One turn moves each row of this set onto another row. After a few examples, where does it send each row asked below?
Dadoz: [  5  23 -13   6 -16  -4  -3  -7  -6  17   6  -5  25  10 -10   8 -20  -1
  -5 -10]
zona: [-20  14 -10 -20 -18   2  10 -12   3   0   8   0   0  -1 -13  20 -15  16
   4  13]
paze: [ -8  46 -11  -2 -32 -17  -2  -2  -5  -3   0   9   6 -11  -3   1 -14  11
  19   4]
Vebo: [-15  37 -11 -20 -24  -5   6  -4  -3  12  18  12   0  13  -6  14 -18  -3
   6   5]
veg: [ -2   7 -17   0 -18 -12   5  -3   6   2   9   1  32   1  -1   4 -21  17
   2  -3]
Dud: [-27  29  -7 -18 -19  -6  16  -3  -1  -1  21   2   5   2  -9  12 -18   9
   7   9]
Mul: [  3  21  -1  -2 -14   8  -1   4  -7  13  -6  -9  -6   0  -9 -18 -10  16
  26   3]
faref: [-18  14   7 -17 -11   5  21  -3   5  -3   1  15   7   1  -9  -5 -13  -5
 -10  -7]
mevok: [  9  21   5  -8 -21  -4   2  21  -3   9  -4  18 -22   6  -2  -3 -17   7
   4  -3]
rusa: [ -3  12   7  17 -11  16   7  -4  -2  10   0   1  -3  10  -3  19 -20  10
  13  -5]
kan: [-18  21   7 -11 -18  -4   6 -14   4  19  -5  31   8  -2  -6   6  -3   4
   0  -6]
Tufep: [  2  26  -1  -2 -25   0  -3 -16   1  10 -11  15  28  -8  -5  -8 -18  18
  -6  -8]
Bavis: [ 10   6 -17  -1 -17   0  -1  -6   3   3   1  -5  25   8  -8   7 -23   4
  -5  -4]
Rito: [ -3  43 -13 -10 -20  -1  -4  -9  -6  13 -10  -3  -8 -10  -2   6 -28   6
  10 -11]
ranu: [ -5  22  -2  -6 -15   5   6  -7   1  13  -8   2  23 -10  -5 -11 -24  19
 -16 -15]
Sul: [  5  12   8  -2 -23  -5  -1   9  -1   3 -12  20 -16  -4  -7   4  -8  22
  13   8]
Pesu: [  3  22  -6  -6 -20  -1   3  13  -2  11   0   0  -3   4   0 -23 -12  16
  30   3]
delog: [ -6  11  -1  12 -20  -1  14  17   5   3  16  16   4  16   9   8 -15  10
  16   0]
Nup: [ -7  24  18   2 -15  -4   7   5  -8  -3  -5  10 -12 -13  -8   0 -19  26
  16   2]
rati: [  5  24  -6  -2 -31  -6  -2   1   2   7  -4  18  28   0  -6 -13  -7   8
 -14  -2]
Pemoz: [ -9  22 -14 -23 -23   2   0 -14   2  13   5   9  -5  10 -10  23 -14   4
   4   8]
Ren: [  3  24  -4  -1 -19   1  -3   6  -5  20  -4   0  -5   2  -4 -17  -7  18
  30   3]
sapo: [ -3  32  14  -4 -13  -2  10  17 -11   3   2   8 -17  -2  -4  -7 -28  11
   9  -9]
sas: [-16  17   2 -18 -20  -6  15  -1   9   6   3  33  10   4   0  -5  -8  -3
  -2  -5]
siko: [ -6  24 -12   9 -17 -14   3  -3  -3  16  14   1  33   2  -2   5 -19  11
   3  -9]
kem: [ -7  22 -20  -9 -30 -16   6  14   2  -9   0  -1   0 -10  -8  -2  -3  14
   4  12]
lop: [ -3  19   4  19 -20   2   4   1   0  16   7  17   2  14   5  17 -12  10
  20  -2]
vof: [-20  17  12 -10  -9   8  13 -16   0  10  -8  14   5  -6 -15   6  -8   1
  -7  -7]
Kekam: [ -2  20  -6  -6 -21  -2   8   9   1  12   0   4  23  -3  -7 -17 -13   9
 -23  -9]
mikoz: [ -2  18 -22 -16 -18  -1   4   9   2   7  -9 -14 -14  -9  -7   2 -18   9
  -6  -3]
luko: [  3  18  -3  -6 -15   7   5  10  -4   5  -2  -9  -5   2  -5 -23 -14  15
  26   3]
Tope: [ -6   4   2  10 -11  12  18  11   3  -3   9   0  -1  12   2   9 -23   9
   8  -3]

Pemoz moves to Vebo
ranu moves to Tufep
Where do these go?
sapo moves to Nup
veg moves to Bavis
lop moves to delog
Mul moves to Ren
kem moves to mikoz
faref moves to vof

